The same turns and mirrors carry the whole set onto itself, and each row onto the other rows of its family. Which rows share a family with each named row? Give them in list order.
These 32 rows form 4 families of 8 rows each.
fiti: [  0.6 -10.8  23.8  11.7  13.1 -32.4  -1.6  -2.2  26.3 -43.7]
Bupe: [  0.1  -6.0  28.4  -6.1  10.5 -35.9  -9.6  -7.2  24.7 -23.7]
Zegag: [  4.0 -11.3  25.3  -1.2  -1.0 -39.7   3.5  -4.2  11.4 -47.3]
sugeg: [  4.4  -1.6  37.6 -11.5   5.4 -30.9   1.5  -2.6  12.5 -37.2]
Lilol: [  6.2  -8.1  24.6  15.0  15.5 -34.9  -0.8  -4.2  21.2 -33.4]
fazu: [  8.0 -16.1  29.3 -10.0   8.9 -25.0 -13.3  -2.0   7.9 -20.4]
Lusar: [-19.2  -3.8  -5.2   0.7 -21.7 -21.4  24.1  13.0  10.6  -9.6]
vil: [-29.0  -4.8  -1.6   0.5  -1.8  -3.4  13.0  17.3  16.7  -4.9]
tibu: [  4.8 -12.3  28.0  -1.9  15.5 -25.1 -13.2  -1.4  20.9 -19.9]
lebi: [  8.0  -7.6  26.6   4.1   5.0 -42.5   3.7  -7.1   9.7 -36.2]
bul: [ 10.1  -8.4  35.4 -10.8  10.2 -18.9  -3.5   2.7   5.6 -33.3]
zad: [-29.8  -0.3   0.2 -10.5 -14.1 -14.2  19.0  11.8   5.6 -10.5]
dis: [  3.9 -10.3  29.9 -12.1   3.8 -35.1  -7.7  -7.1  11.4 -24.8]
gelep: [-19.9  -9.9  -2.1  -6.2 -13.8  -9.8  23.4  27.6   2.8 -26.2]
kiro: [-25.9  -0.9  -2.8  -3.3 -16.1 -19.9  26.9  21.2  14.5 -28.0]
sogu: [  1.3   0.5  34.6  -2.6  14.1 -26.8  -1.1  -2.8  24.9 -35.1]
Leza: [ 14.8 -16.6  25.9   1.9   6.5 -32.6   0.2  -0.9  -1.5 -33.6]
tures: [  7.0  -7.0  34.6  -2.1  19.7 -15.9  -5.5   3.3  17.8 -31.6]
mes: [-20.2 -16.2  -6.0  14.2  -0.3  -1.1  17.9  23.5  13.1 -24.4]
Rof: [-33.1   2.1  -0.5  -3.1  -6.7 -14.6  17.5  11.0  19.5  -9.2]
rak: [-18.9 -17.2  -4.4   2.0 -13.8  -7.7  22.9  21.2  -3.4 -27.2]
sabu: [-26.3  -0.9  -5.8   6.2  -3.8 -12.8  21.6  24.7  26.4 -25.4]
bosam: [-12.5 -11.2  -6.1   1.3 -16.0 -10.4  18.3  19.4   4.3  -5.8]
kilu: [-21.1  -2.8  -7.1   8.1 -12.1 -17.4  20.1  13.4  23.9  -8.5]
lilit: [-15.3  -8.9  -7.2   9.6  -8.5  -7.4  16.2  19.1  16.7  -4.7]
keset: [  8.3 -21.4  23.4  10.7  16.4 -18.8  -7.6   6.7  15.4 -39.4]
fufo: [-20.1 -10.1  -4.9   5.1  -2.2  -2.0  17.1  31.8  13.1 -23.0]
Sifop: [ 11.0 -22.0  25.2  -2.0   3.7 -26.8  -2.4   3.8   0.5 -43.0]
nel: [-25.8  -7.4  -0.4  -6.3  -7.4  -3.9  14.4  17.3   3.4  -6.6]
disis: [-28.8  -6.5  -4.7  15.1  -4.9 -15.8  24.0  14.3  24.5 -28.4]
teb: [ 12.8 -16.5  24.6  11.2  17.8 -24.1  -5.4   1.8  10.2 -30.1]
Gutom: [-26.0  -6.8  -2.9   2.2 -17.8 -22.2  28.1  12.9   8.6 -31.6]

Which other rows belong to the same family as Lilol? lebi, gelep, kiro, Leza, sabu, fufo, teb
Which other rows belong to the same family as sugeg? Lusar, bul, sogu, tures, bosam, kilu, lilit
Which other rows belong to the same family as Zegag? fiti, mes, rak, keset, Sifop, disis, Gutom

